In the data rows, the value 128 means zero.
Some points, one per row:
tensor([ 80, 151, 123, 156, 142, 122, 139, 109, 153, 139, 163, 114, 112,
        102, 117, 152])
tensor([104, 127, 128, 156, 134, 110, 140, 118, 126, 160, 130,  95, 135,
        139, 125, 140])
tensor([ 80, 154, 120, 165, 135, 109, 127, 111, 162, 134, 165, 110, 113,
        101, 111, 160])
tensor([127, 107, 146, 157, 146, 129, 149, 125, 116, 103, 159, 146, 141,
         73, 130, 141])
tensor([112, 125, 108, 121, 151, 113, 136, 117, 144, 138, 114, 116, 121,
        109, 145, 144])
tensor([127, 141, 158, 115, 124, 123, 112, 178,  89, 134, 139, 118,  61,
        127,  96,  98])
tensor([132, 106, 166, 139, 154, 104,  92, 197,  69, 136, 147, 103,  54,
        160,  74,  69])
tensor([116, 146, 143, 140, 126, 123, 143, 126, 128, 152, 126,  92, 101,
        123, 113, 133])
tensor([148, 156, 141, 151, 147, 117, 128,  93, 126,  96,  99, 113,  73,
        126, 109, 125])
tensor([153, 113, 124, 173, 124, 130, 177, 128, 114, 161, 169,  86, 128,
        100,  98, 159])
tensor([ 92, 122,  84, 117, 179, 107, 142, 156, 181,  96,  79, 130, 138,
         85, 179, 168])
tensor([132, 146,  81, 146, 101,  90, 124, 104,  96, 121, 132, 154, 175,
        208,  99, 175])
tensor([129, 109, 136, 163, 141, 130, 169, 130, 116, 137, 172, 106, 140,
         79, 111, 133])
tensor([110, 115, 143, 147, 151, 128, 141, 110, 112, 100, 151, 158, 145,
         76, 128, 138])
tensor([155, 112, 144,  72, 139, 120,  84, 168, 107,  83, 135, 180, 105,
        157,  94,  21])
tensor([102, 141, 119, 159, 127,  96, 127, 117, 147, 126, 145, 116, 128,
        128, 115, 141])
tensor([152, 135, 119,  75, 126, 136, 106, 114, 149,  84, 117, 178, 149,
        143, 124,  62])
tensor([162, 121, 124, 174, 110, 132, 153, 104, 119, 175, 151,  95, 117,
        131, 105, 182])
tensor([116, 143, 131, 155, 137, 123, 135, 110, 135, 147, 124,  92, 112,
        129, 113, 138])
tensor([133, 142,  84, 145, 101,  93, 119, 108,  99, 123, 126, 153, 173,
        199,  99, 171])
tensor([162, 124, 128,  60, 125, 134,  93, 151, 124,  74, 138, 189, 116,
        143, 117,  26])
tensor([114, 138, 127, 151, 133, 121, 135, 109, 135, 158, 126,  94, 122,
        135, 114, 136])
tensor([ 99, 118,  83, 109, 169, 105, 140, 142, 171, 109,  86, 120, 139,
         88, 181, 155])
tensor([159, 105, 139, 177, 132, 128, 172, 133, 113, 150, 179,  96, 133,
         86, 107, 148])
tensor([140, 117, 136,  95, 102, 148, 115, 131, 137, 127, 103, 156, 151,
        128, 162, 119])
tensor([160, 129, 125,  69, 116, 141, 101, 143, 128,  85, 134, 182, 126,
        133, 139,  56])
tensor([119, 134, 123, 147, 126, 116, 125, 113, 133, 156, 116, 101, 133,
        144, 120, 136])
tensor([135, 147, 133, 147, 142, 117, 130, 101, 132, 117, 107, 108,  92,
        127, 115, 130])
tensor([136, 106, 144, 166, 142, 128, 165, 128, 109, 128, 177, 114, 142,
         76, 116, 134])
tensor([112, 133, 136, 126, 113, 140, 139, 148,  98, 134, 116, 132, 127,
        123, 144, 172])
tensor([142, 129, 135,  81, 108, 147, 101, 126, 147, 111, 115, 178, 157,
        121, 187, 132])
tensor([133, 122, 110, 163, 113, 136, 153, 103, 120, 160, 148, 106, 128,
        128, 101, 171])
tensor([159, 129, 122,  62, 114, 143, 100, 133, 136,  79, 133, 188, 132,
        133, 149,  45])
tensor([151, 128, 145,  81, 126, 134,  94, 169, 100,  97, 145, 165,  84,
        137, 112,  45])
tensor([132, 144, 160, 110, 122, 125, 111, 179,  90, 133, 137, 119,  63,
        129,  98, 100])
tensor([120, 115, 146, 155, 149, 131, 149, 123, 120, 103, 159, 147, 141,
         75, 132, 143])
tensor([162, 136, 115,  69, 121, 152, 107, 107, 168,  87, 116, 186, 160,
        139, 151,  74])
tensor([105, 118,  82, 108, 172, 106, 142, 143, 173, 113,  84, 109, 141,
         89, 187, 148])
tensor([147, 136, 125,  85, 123, 123,  97, 113, 135,  66, 111, 180, 153,
        156, 116,  55])
tensor([ 81, 143, 128, 151, 146, 126, 136, 114, 138, 135, 164, 115, 111,
         95, 108, 141])
tensor([113, 138, 126, 151, 132, 119, 134, 107, 134, 156, 126,  94, 120,
        134, 112, 135])
tensor([156, 125, 124,  62, 125, 130,  95, 138, 133,  72, 123, 192, 139,
        148, 120,  37])
tensor([122, 134, 126, 152, 139, 126, 134, 114, 128, 149, 132,  90, 122,
        133, 117, 133])
tensor([105, 142, 135, 135, 121, 146, 145, 144,  93, 147, 121, 117, 109,
        121, 127, 167])
tensor([128, 122, 155,  95, 103, 171,  96, 134, 130, 128, 111, 174, 159,
        129, 182, 147])
tensor([100, 135,  85, 146, 168, 118, 157, 150, 165, 114, 105,  97, 124,
        114, 165, 140])
tensor([166, 123, 125,  56, 127, 132,  92, 152, 126,  69, 140, 192, 114,
        144, 114,  15])
tensor([107, 120,  82, 111, 166, 105, 139, 140, 167, 115,  87, 112, 144,
         97, 180, 150])
tensor([145, 128, 126, 100, 127, 116, 103, 139, 116,  91, 127, 152, 123,
        157, 105,  59])
tensor([158, 111, 124, 176, 126, 127, 178, 130, 116, 163, 173,  86, 131,
         98,  98, 160])
tensor([159, 134, 123,  62, 122, 148,  99, 126, 153,  81, 130, 189, 136,
        136, 143,  50])
tensor([130, 142, 158, 112, 122, 123, 108, 178,  88, 130, 136, 124,  65,
        130,  94,  97])
tensor([121, 117, 135, 164, 147, 127, 153, 139, 135, 118, 152, 124, 130,
         94, 129, 145])
tensor([127, 113, 130, 166, 141, 127, 168, 129, 115, 139, 174, 100, 136,
         80, 104, 136])
tensor([ 80, 150, 116, 163, 135, 110, 135, 112, 157, 138, 164, 115, 114,
        100, 108, 159])
tensor([108, 142, 121, 146, 124, 136, 140, 102, 124, 143, 122,  89, 108,
        133, 105, 140])
tensor([110, 139, 145, 110, 109, 149, 127, 155,  92, 130, 120, 147, 120,
        120, 143, 156])
tensor([122, 129, 117, 124, 142, 110, 127, 108, 139, 139, 110, 104, 119,
        114, 135, 136])
tensor([149, 112, 120, 173, 129, 127, 177, 129, 113, 159, 173,  85, 132,
         93,  94, 150])
tensor([137, 124, 166, 110, 140, 124,  97, 193,  75, 128, 150, 127,  47,
        140,  79,  68])
tensor([ 89, 146, 112, 169, 134, 108, 141, 117, 149, 142, 156, 113, 117,
        100,  97, 161])
tensor([129, 143,  92, 140, 108,  93, 125, 104, 105, 114, 130, 146, 161,
        192, 105, 158])
tensor([169, 113, 126, 177, 118, 128, 166, 124, 118, 170, 169,  90, 126,
        106, 100, 164])
tensor([121, 132, 164, 128, 128, 128, 125, 171,  85, 163, 138,  97,  55,
        126,  87, 113])
tensor([102, 116, 143, 152, 155, 131, 154, 123, 112, 103, 161, 137, 139,
         71, 126, 130])
tensor([165, 107, 135, 179, 126, 128, 171, 130, 112, 157, 175,  91, 129,
         93, 105, 155])
tensor([101, 114, 144, 152, 157, 131, 156, 124, 110,  99, 164, 141, 141,
         65, 127, 130])
tensor([113, 138, 127, 151, 134, 124, 137, 110, 136, 156, 123,  91, 119,
        134, 114, 136])
tensor([121, 140, 128, 145, 134, 118, 132, 106, 135, 145, 119, 100, 112,
        131, 116, 135])
tensor([130, 114, 140, 102, 101, 160, 115, 133, 124, 129, 100, 158, 159,
        134, 173, 158])
tensor([120, 134, 150,  97, 107, 148, 106, 146, 115, 121, 116, 164, 136,
        122, 158, 131])
tensor([147, 110, 124, 119, 113, 150, 129, 116, 152, 148, 100, 134, 158,
        148, 156, 145])
tensor([110, 121, 113, 159, 138, 105, 139, 108, 131, 137, 143,  93, 108,
        134, 127, 131])
tensor([114, 142, 127, 152, 118, 128, 133, 108, 121, 147, 128, 105, 134,
        145, 118, 144])
tensor([132, 133,  99, 128, 108,  96, 107, 120, 111, 111, 118, 163, 166,
        189, 105, 147])
tensor([128, 126, 102, 166, 120, 130, 158, 107, 121, 158, 148,  92, 123,
        118,  86, 157])
tensor([131, 142,  83, 148, 101,  93, 122, 112,  92, 130, 130, 149, 171,
        203,  97, 172])
tensor([154,  99, 127,  93, 106, 169, 106, 112, 171, 137,  97, 169, 179,
        149, 182, 139])
tensor([134,  99, 156, 129, 149, 105,  91, 194,  71, 132, 149, 108,  60,
        161,  76,  59])
tensor([129, 123, 107, 171, 135, 129, 177, 123, 121, 155, 161,  87, 129,
         99,  84, 148])
tensor([133, 103, 159, 129, 150, 114, 101, 188,  75, 145, 155, 109,  58,
        154,  76,  67])
tensor([ 96, 143, 128, 162, 133, 109, 133, 114, 147, 113, 143,  82, 132,
        138, 136, 132])
tensor([ 82, 152, 120, 164, 135, 109, 128, 111, 160, 134, 162, 108, 114,
        105, 112, 158])
tensor([ 97, 124, 120, 141, 168, 120, 142, 147, 153,  89, 111, 147, 131,
         83, 148, 162])
tensor([113, 138, 126, 150, 131, 120, 134, 108, 135, 157, 125,  94, 122,
        136, 114, 137])
tensor([103, 143, 119, 144, 116, 147, 139,  99, 120, 135, 120,  84, 104,
        134,  96, 142])
tensor([106, 121,  90, 109, 166, 108, 137, 136, 163, 116,  92, 119, 129,
         92, 169, 151])
tensor([118, 137, 124, 147, 132, 119, 137, 112, 134, 157, 124,  98, 123,
        132, 117, 144])
tensor([103, 116, 141, 144, 157, 129, 142, 116, 117,  90, 144, 166, 146,
         69, 134, 144])
tensor([138, 136, 137,  83, 110, 146, 103, 134, 133, 102, 122, 174, 137,
        117, 169, 106])
tensor([128, 138, 123, 131, 123, 129, 128, 101, 140, 132, 117, 115, 140,
        142, 119, 111])
tensor([157, 123, 124, 170, 109, 134, 150, 106, 117, 172, 148,  98, 115,
        130, 105, 180])
tensor([138, 120, 126, 113, 119,  95,  88, 138, 127, 107, 103, 163, 158,
        175, 110,  93])
tensor([126, 148, 119, 130, 138, 109, 152, 118, 134, 170, 114,  91, 140,
        121, 119, 134])
tensor([130, 108, 144, 125, 140, 117, 110, 165,  96, 145, 139, 113,  91,
        153,  94,  83])
tensor([102, 131,  82, 133, 169, 115, 154, 147, 162, 111, 101, 103, 119,
        100, 166, 144])
tensor([115, 138, 127, 149, 132, 122, 133, 109, 136, 155, 125,  96, 122,
        134, 116, 135])
tensor([111, 144, 152, 103, 107, 145, 104, 144, 105, 129, 123, 157, 130,
        124, 148, 149])
tensor([151, 112, 149,  91, 139, 120,  85, 183,  83, 100, 149, 151,  69,
        152,  84,  33])
tensor([112, 125, 105, 116, 155, 112, 137, 123, 151, 131, 106, 121, 124,
        101, 153, 150])
tensor([149, 128, 134,  72, 105, 161,  96, 125, 145,  98, 114, 186, 152,
        130, 173,  97])
tensor([114, 125, 110, 119, 149, 113, 133, 119, 142, 134, 115, 119, 121,
        112, 142, 136])
tensor([128, 140,  87, 146,  99,  99, 114, 111,  96, 133, 121, 152, 173,
        194,  98, 172])
tensor([157, 133, 111,  78, 125, 137, 110, 115, 152,  89, 118, 174, 148,
        140, 134,  78])
tensor([ 87, 123,  86, 129, 183, 109, 148, 166, 183,  84,  84, 130, 141,
         85, 177, 170])
tensor([161, 124, 117,  61, 111, 160, 102, 112, 168,  88, 109, 195, 168,
        136, 171,  79])
tensor([132, 149, 135, 152, 139, 119, 130, 100, 129, 124, 112, 104,  96,
        132, 111, 130])
tensor([114, 139, 126, 152, 131, 119, 134, 110, 136, 156, 125,  93, 120,
        134, 114, 137])
tensor([144, 109, 129, 122, 115, 152, 127, 119, 148, 143, 103, 141, 163,
        143, 163, 155])
tensor([166, 111, 122, 179, 123, 129, 176, 125, 112, 165, 171,  84, 128,
        100,  96, 165])
tensor([135, 129, 131, 126, 127, 149, 113, 106, 151, 141, 124, 130, 142,
        136, 135, 126])
Here are 10 more points, each followed by its number:
tensor([155, 127, 144,  76, 128, 131,  89, 164, 103,  88, 142, 170,  91,
        141, 110,  38]) 0
tensor([132, 131, 130, 122, 128, 148, 111, 105, 153, 141, 120, 131, 141,
        138, 137, 125]) 1
tensor([112, 134, 128, 153, 131, 114, 134, 113, 139, 163, 122,  92, 125,
        137, 117, 136]) 2
tensor([163, 119, 124, 174, 110, 130, 148, 108, 120, 171, 151,  97, 117,
        128, 104, 175]) 3
tensor([114, 154, 143, 139, 120, 123, 140, 129, 118, 151, 123,  92,  96,
        124, 106, 137]) 4
tensor([126, 129, 126, 139, 122, 133, 133, 109, 137, 150, 114, 106, 136,
        139, 129, 132]) 5
tensor([155, 106, 122,  91, 113, 168, 111, 111, 173, 129, 100, 167, 174,
        151, 172, 126]) 6
tensor([164, 115, 125, 176, 120, 126, 164, 124, 120, 166, 167,  89, 126,
        109, 103, 162]) 7
tensor([161, 116, 117, 177, 111, 129, 159, 110, 115, 167, 159,  92, 122,
        117,  95, 174]) 8
tensor([110, 146, 148, 118, 112, 142, 127, 153,  97, 137, 120, 136, 116,
        120, 136, 162]) 9
Which three of these numbered points are nearest to each point below, ignoring the 3 directions in which the first points spread most? Their numbers follow each, nearest first.
tensor([156, 103, 127,  96, 105, 167, 109, 112, 169, 137,  96, 162, 178,
        150, 178, 129]) > 6 1 3
tensor([112, 135, 129, 152, 130, 115, 135, 114, 138, 162, 123,  91, 123,
        136, 117, 136]) > 2 5 1
tensor([156, 132, 144,  80, 127, 132,  91, 167, 104,  90, 142, 168,  93,
        140, 114,  50]) > 0 8 3
tensor([120, 155, 152, 134, 120, 117, 141, 145, 112, 151, 131,  88,  77,
        123, 102, 134]) > 4 5 2
tensor([173, 105, 140, 178, 123, 127, 168, 129, 114, 158, 175,  93, 128,
         94, 110, 159]) > 7 8 3
tensor([161, 116, 112, 174, 107, 131, 161, 107, 115, 173, 162,  95, 122,
        121,  94, 181]) > 8 3 7
tensor([128, 123, 128, 121, 113, 142, 132, 124, 132, 140, 108, 123, 135,
        135, 130, 122]) > 5 2 1
tensor([133, 131, 131, 122, 127, 151, 109, 104, 154, 140, 120, 133, 143,
        139, 138, 124]) > 1 5 2
tensor([149, 129, 149,  82, 129, 131,  88, 171,  97,  98, 145, 164,  79,
        139, 104,  45]) > 0 5 4
tensor([169, 115, 125, 168, 118, 129, 161, 125, 119, 163, 166,  97, 126,
        108, 103, 155]) > 7 8 3
tensor([132, 131, 130, 124, 127, 149, 111, 104, 153, 141, 120, 130, 141,
        139, 136, 124]) > 1 5 2
tensor([104, 143, 143, 120, 119, 145, 129, 158, 103, 136, 118, 135, 116,
        116, 138, 164]) > 9 4 0
tensor([141, 119, 125, 119, 115, 149, 118, 107, 157, 147, 110, 133, 157,
        147, 148, 120]) > 1 5 6
tensor([161, 121, 128, 172, 113, 129, 143, 111, 125, 170, 147,  96, 116,
        131, 109, 168]) > 3 8 7
tensor([156, 101, 124, 103, 107, 162, 114, 111, 167, 142,  95, 153, 175,
        154, 175, 138]) > 6 3 1
tensor([154, 127, 144,  76, 126, 135,  89, 162, 105,  90, 141, 171,  94,
        139, 117,  44]) > 0 5 8
tensor([170, 111, 136, 176, 120, 128, 166, 129, 118, 166, 166,  91, 122,
        108, 109, 165]) > 7 8 3
tensor([150, 129, 149,  82, 128, 131,  88, 171,  97,  97, 145, 165,  80,
        139, 105,  46]) > 0 5 4
tensor([151, 102, 128,  98, 108, 166, 108, 112, 167, 138, 100, 163, 174,
        148, 177, 140]) > 6 1 3
tensor([149, 112, 132, 171, 133, 126, 171, 130, 116, 152, 174,  92, 133,
         89, 104, 145]) > 7 8 3
tensor([120, 127, 152,  96, 101, 156, 106, 143, 111, 125, 111, 168, 146,
        121, 166, 146]) > 9 4 0
tensor([115, 153, 145, 137, 122, 124, 141, 133, 117, 152, 122,  95,  93,
        122, 107, 139]) > 4 5 2
tensor([159, 116, 120, 171, 112, 134, 154, 111, 118, 166, 156,  98, 126,
        119, 102, 174]) > 8 3 7
tensor([129, 152,  77, 150, 102,  89, 143,  93,  90, 117, 139, 145, 171,
        214,  98, 179]) > 0 4 2
tensor([158, 110, 125, 168, 124, 130, 172, 129, 120, 160, 167,  93, 135,
        101, 105, 157]) > 7 8 3
tensor([129, 156,  73, 154, 102,  96, 149,  91,  83, 129, 139, 135, 175,
        210,  95, 179]) > 0 4 2
tensor([155, 102, 127,  90, 107, 167, 105, 114, 168, 132, 100, 171, 175,
        148, 178, 131]) > 6 3 1
tensor([118, 156, 153, 135, 122, 123, 143, 144, 116, 152, 122,  89,  80,
        116, 104, 135]) > 4 5 2
tensor([115, 130, 151, 107, 106, 158, 115, 148, 106, 131, 114, 158, 141,
        123, 163, 165]) > 9 4 0
tensor([106, 145, 148, 116, 113, 144, 125, 152,  97, 139, 122, 135, 114,
        118, 135, 157]) > 9 4 0
tensor([154, 107, 128,  99, 104, 160, 114, 115, 164, 137,  95, 157, 174,
        145, 180, 129]) > 6 3 1
tensor([130, 145,  80, 143, 101,  87, 131, 100,  97, 112, 134, 149, 168,
        207, 101, 170]) > 0 2 4
tensor([130, 123, 127, 120, 114, 140, 133, 125, 133, 140, 108, 125, 137,
        134, 133, 126]) > 5 2 1
tensor([131, 135,  92, 141, 106,  94, 121, 113, 104, 114, 129, 155, 169,
        193, 103, 161]) > 0 2 5
tensor([120, 131, 125, 141, 122, 131, 136, 111, 129, 151, 120, 105, 129,
        135, 120, 133]) > 5 2 1
tensor([157, 123, 110,  85, 117, 137, 128, 121, 158, 116, 109, 170, 164,
        129, 163, 130]) > 8 3 7
tensor([153, 104, 125, 107, 109, 159, 116, 111, 164, 143,  98, 148, 171,
        153, 170, 138]) > 6 1 5
tensor([126, 131, 123, 140, 120, 130, 132, 108, 133, 149, 115, 109, 139,
        144, 127, 136]) > 5 2 1
tensor([117, 154, 153, 131, 124, 125, 131, 145, 112, 151, 123, 108,  87,
        123, 101, 134]) > 4 9 5
tensor([139, 121, 110, 170, 113, 134, 156, 103, 120, 164, 151,  99, 121,
        124,  92, 172]) > 8 3 0
tensor([152, 105, 128,  97, 103, 162, 112, 119, 156, 135,  97, 159, 174,
        147, 175, 129]) > 6 3 5
tensor([130, 112, 150, 135, 142,  93,  93, 168, 106, 130, 126, 118, 102,
        165,  92,  74]) > 2 5 0
tensor([121, 132, 127, 139, 122, 131, 134, 112, 131, 151, 117, 106, 131,
        136, 124, 131]) > 5 2 1
tensor([118, 139, 126, 154, 131, 118, 134, 112, 137, 161, 122,  94, 127,
        141, 117, 143]) > 2 5 1
tensor([120, 134, 134, 152, 130, 123, 135, 117, 119, 152, 131,  86, 115,
        132, 119, 146]) > 5 2 4
tensor([151, 119, 120, 169, 111, 133, 151, 111, 117, 163, 150,  99, 118,
        120,  98, 168]) > 8 3 7
tensor([109, 147, 151, 114, 111, 143, 125, 157,  94, 134, 118, 139, 115,
        119, 139, 162]) > 9 4 0
tensor([133, 120, 126, 134, 118, 147, 133, 112, 141, 151, 108, 118, 147,
        144, 142, 145]) > 5 1 6
tensor([163, 123, 129, 175, 109, 133, 147, 101, 120, 174, 145,  93, 112,
        135, 108, 181]) > 3 8 7
tensor([165, 104, 145, 175, 129, 127, 160, 130, 115, 143, 174, 110, 133,
         89, 118, 149]) > 7 8 3
tensor([110, 146, 151, 113, 110, 143, 124, 156,  95, 134, 118, 141, 117,
        120, 141, 162]) > 9 4 0
tensor([115, 110, 150, 160, 144,  95, 113, 163, 101, 162, 130,  88, 101,
        158, 105, 110]) > 2 5 1
tensor([108, 130, 151, 110, 109, 151, 120, 150, 103, 137, 121, 148, 133,
        119, 159, 167]) > 9 4 0
tensor([157, 128, 140,  85, 123, 133,  98, 160, 108,  94, 143, 164,  97,
        136, 119,  53]) > 0 8 3
tensor([139, 119, 124, 125, 117, 143, 128, 110, 152, 148, 106, 123, 153,
        143, 146, 123]) > 5 1 6
tensor([131, 143,  81, 148, 102,  94, 124, 108,  94, 124, 130, 156, 177,
        198, 100, 175]) > 0 2 8
tensor([137, 140,  87, 147, 101,  93, 121, 110,  99, 124, 128, 152, 173,
        197, 100, 172]) > 0 2 8
tensor([173, 114, 138, 178, 109, 125, 141, 112, 122, 172, 146,  94, 113,
        132, 113, 174]) > 3 8 7
tensor([121, 154, 151, 138, 121, 124, 144, 141, 116, 154, 124,  89,  83,
        117, 104, 139]) > 4 5 2
tensor([178, 118, 133, 180, 106, 132, 149, 106, 119, 179, 153,  93, 111,
        131, 108, 184]) > 3 8 7
tensor([117, 154, 143, 142, 125, 122, 142, 128, 125, 152, 122,  90,  97,
        121, 109, 138]) > 4 5 2
Here are 10 other points, each followed by its number:
tensor([150, 108, 123, 117, 112, 150, 128, 114, 158, 148,  99, 136, 163,
        150, 159, 143]) 0
tensor([108, 137, 148, 118, 113, 150, 129, 150,  94, 136, 117, 135, 120,
        120, 145, 173]) 1
tensor([121, 154, 161, 116, 119, 126, 120, 172,  98, 138, 128, 117,  69,
        120,  99, 115]) 2
tensor([155, 129, 139,  77, 124, 134,  94, 163, 107,  89, 141, 170,  95,
        139, 119,  44]) 3
tensor([162, 125, 111,  69, 113, 151, 111, 105, 168,  96, 107, 184, 169,
        140, 160,  91]) 4
tensor([107, 122,  83, 118, 166, 105, 141, 137, 167, 111,  88, 108, 134,
         96, 178, 145]) 5
tensor([121, 135, 124, 141, 130, 122, 135, 112, 136, 153, 122, 105, 127,
        133, 122, 141]) 6
tensor([108, 143, 126, 154, 130, 113, 131, 111, 139, 144, 134, 105, 127,
        127, 116, 148]) 7
tensor([151, 120, 134,  82, 104, 154, 103, 124, 145, 110, 107, 175, 157,
        133, 166,  93]) 8
tensor([162, 124, 125,  63, 128, 131,  95, 148, 126,  76, 139, 184, 114,
        144, 114,  24]) 9
The same question for these:
tensor([104, 118,  84, 105, 170, 103, 136, 140, 172, 112,  83, 118, 136,
         88, 181, 152]) > 5 6 7
tensor([122, 135, 124, 146, 132, 128, 134, 112, 145, 156, 121, 101, 130,
        137, 126, 137]) > 6 7 3
tensor([122, 134, 126, 150, 131, 128, 136, 110, 141, 158, 127,  99, 127,
        141, 122, 135]) > 6 7 3
tensor([114, 154, 153, 128, 119, 129, 139, 156, 104, 152, 122, 108,  81,
        118,  99, 135]) > 2 1 6
tensor([102, 115,  80, 101, 172, 102, 137, 143, 175, 111,  81, 119, 140,
         85, 186, 154]) > 5 6 7
tensor([148, 120, 135,  87, 108, 152, 106, 123, 143, 109, 110, 174, 156,
        129, 163,  97]) > 8 4 0
tensor([150, 127, 145,  81, 123, 136,  96, 171, 101, 100, 141, 166,  91,
        137, 114,  54]) > 3 6 7
tensor([122, 151, 163, 122, 120, 121, 124, 172,  92, 144, 128,  99,  57,
        120,  93, 118]) > 2 1 6
tensor([114, 120, 148, 144, 135, 124, 138, 145, 103, 171, 141,  84,  86,
        131, 104, 128]) > 6 0 7
tensor([156, 115, 126,  77, 101, 157, 103, 115, 158, 110, 101, 179, 171,
        137, 185, 104]) > 8 0 4
tensor([138, 154,  72, 156,  98, 107, 120, 111,  86, 148, 124, 149, 192,
        201,  98, 187]) > 3 5 7
tensor([ 81, 128,  75, 139, 185, 111, 154, 165, 183,  85,  78,  94, 144,
        102, 188, 148]) > 5 6 7
tensor([159, 125, 122,  58, 127, 129,  94, 138, 135,  67, 124, 195, 138,
        150, 115,  26]) > 9 4 3
tensor([149, 108, 124, 117, 112, 151, 127, 115, 157, 148,  99, 137, 163,
        150, 159, 143]) > 0 8 6
tensor([ 96, 145, 121, 165, 126, 102, 130, 117, 151, 129, 145, 107, 123,
        125, 117, 142]) > 7 3 6
tensor([140, 123, 140,  83, 105, 159,  95, 121, 151, 116, 110, 177, 162,
        126, 188, 126]) > 8 0 6
tensor([152, 100, 116,  90, 109, 152, 118, 117, 169, 131,  92, 162, 174,
        141, 180, 138]) > 0 8 4
tensor([166, 124, 125,  59, 131, 131,  91, 151, 126,  62, 134, 191, 118,
        147, 112,  14]) > 9 3 4
tensor([147, 113, 152,  98, 142, 121,  93, 187,  84, 105, 153, 147,  68,
        146,  86,  43]) > 3 6 7
tensor([166, 113, 122, 169, 123, 130, 170, 126, 115, 157, 168,  93, 129,
        103,  99, 154]) > 4 8 3
tensor([ 78, 128,  71, 138, 189, 110, 156, 169, 188,  79,  73,  95, 146,
         99, 194, 149]) > 5 6 7
tensor([ 87, 121,  64, 120, 189, 105, 152, 169, 194,  87,  70, 114, 145,
         85, 203, 161]) > 5 6 3
tensor([ 97, 124,  76, 117, 179, 106, 145, 157, 183,  96,  80, 118, 136,
         89, 188, 160]) > 5 6 3
tensor([143, 110, 135, 169, 135, 127, 166, 129, 113, 143, 173, 100, 134,
         85, 108, 139]) > 4 8 9
tensor([165, 127, 121,  50, 126, 136,  94, 135, 138,  61, 128, 203, 137,
        146, 123,  17]) > 9 4 3
tensor([111, 139, 157, 105, 107, 157, 114, 157,  98, 131, 120, 159, 127,
        118, 151, 157]) > 1 2 8
tensor([106, 137, 140, 125, 115, 153, 139, 154,  88, 141, 120, 131, 116,
        116, 140, 177]) > 1 2 8
tensor([143, 111, 134, 169, 135, 127, 166, 129, 113, 144, 173,  99, 134,
         86, 108, 140]) > 4 8 9
tensor([115, 138, 125, 148, 135, 120, 135, 111, 137, 154, 122,  95, 121,
        132, 118, 139]) > 6 7 3
tensor([119, 153, 158, 120, 119, 124, 120, 168, 102, 137, 129, 117,  73,
        120, 100, 117]) > 2 7 6
tensor([ 95, 143, 117, 166, 128, 101, 131, 116, 153, 126, 144, 106, 126,
        126, 120, 142]) > 7 3 6
tensor([ 84, 153, 125, 164, 141, 112, 120, 111, 158, 136, 155,  97, 110,
        100, 109, 164]) > 7 6 3
tensor([152, 114, 128,  80, 103, 155, 107, 122, 153, 112, 103, 175, 164,
        134, 174, 100]) > 8 0 4
tensor([109, 135, 141, 123, 117, 151, 136, 156,  88, 140, 123, 132, 112,
        119, 135, 167]) > 1 2 8
tensor([159, 124, 122,  64, 135, 130,  95, 153, 131,  64, 130, 186, 119,
        142, 118,  26]) > 9 3 4
tensor([132, 141,  84, 144, 103,  95, 122, 109,  99, 121, 127, 152, 171,
        196, 100, 167]) > 3 9 5
tensor([ 87, 119,  74, 115, 186, 105, 145, 164, 190,  90,  73, 125, 144,
         82, 192, 166]) > 5 6 7
tensor([ 99, 142, 121, 161, 127, 101, 126, 121, 148, 125, 147, 111, 121,
        128, 115, 134]) > 7 3 6
tensor([127, 144, 160, 118, 123, 122, 114, 178,  89, 136, 137, 110,  63,
        131,  97, 106]) > 2 6 1
tensor([156, 124, 111,  85, 117, 138, 127, 119, 158, 115, 110, 170, 163,
        130, 162, 127]) > 4 3 8
tensor([ 98, 144, 117, 166, 126,  95, 131, 114, 149, 129, 147, 110, 128,
        125, 117, 149]) > 7 3 6
tensor([148, 109, 127, 123, 112, 152, 128, 116, 147, 149, 103, 137, 161,
        147, 161, 158]) > 0 8 6
tensor([ 96, 133,  79, 129, 174, 114, 153, 150, 166, 106,  95, 105, 118,
        100, 171, 142]) > 5 6 3
tensor([107, 136, 136, 123, 112, 165, 139, 152,  87, 144, 122, 134, 115,
        120, 137, 173]) > 1 2 8
tensor([127, 136, 166, 123, 129, 125, 120, 178,  88, 148, 137,  97,  49,
        124,  86, 103]) > 2 6 7
tensor([141, 111, 127, 122, 115, 152, 128, 117, 148, 146, 105, 139, 162,
        143, 161, 155]) > 0 8 6
tensor([116, 128, 146, 114, 112, 173, 122, 147, 105, 138, 123, 151, 136,
        126, 160, 169]) > 1 2 8
tensor([120, 135, 167, 130, 125, 128, 136, 168,  96, 166, 139,  87,  58,
        120,  96, 128]) > 2 6 1
tensor([ 85, 154, 121, 164, 139, 110, 122, 109, 155, 132, 157, 100, 113,
        105, 108, 166]) > 7 3 6
tensor([165, 126, 132,  66, 137, 126,  87, 154, 124,  68, 137, 188, 114,
        151, 105,  19]) > 9 3 4
tensor([ 99, 121, 138, 141, 162, 129, 142, 115, 119,  90, 137, 167, 144,
         73, 137, 148]) > 3 7 9
tensor([118, 134, 125, 144, 130, 123, 135, 111, 136, 153, 122, 100, 125,
        133, 119, 137]) > 6 7 3
tensor([144, 111, 129, 118, 112, 154, 126, 121, 145, 146, 100, 141, 161,
        146, 164, 156]) > 0 8 6
tensor([106, 141, 149, 110, 108, 149, 125, 158,  89, 133, 117, 147, 119,
        118, 141, 161]) > 1 2 8
tensor([146, 123, 128,  73, 109, 154, 101, 122, 159, 110, 114, 185, 163,
        123, 184, 123]) > 8 3 0
tensor([155, 115, 125,  79, 102, 155, 105, 116, 158, 112, 101, 178, 171,
        135, 184, 109]) > 8 0 4
tensor([124, 136, 167, 129, 128, 125, 123, 178,  87, 155, 137,  90,  48,
        123,  86, 111]) > 2 6 1
tensor([119, 116, 140, 156, 153, 129, 148, 132, 128, 101, 145, 142, 136,
         82, 134, 147]) > 3 9 8
tensor([100, 143, 120, 161, 125,  99, 128, 116, 148, 129, 145, 114, 129,
        124, 121, 149]) > 7 3 6
tensor([120, 142, 163, 133, 124, 125, 138, 161,  98, 162, 135,  85,  63,
        119,  97, 127]) > 2 6 7
tensor([165, 132, 122,  59, 129, 137,  95, 134, 138,  68, 132, 194, 131,
        146, 124,  34]) > 9 4 3
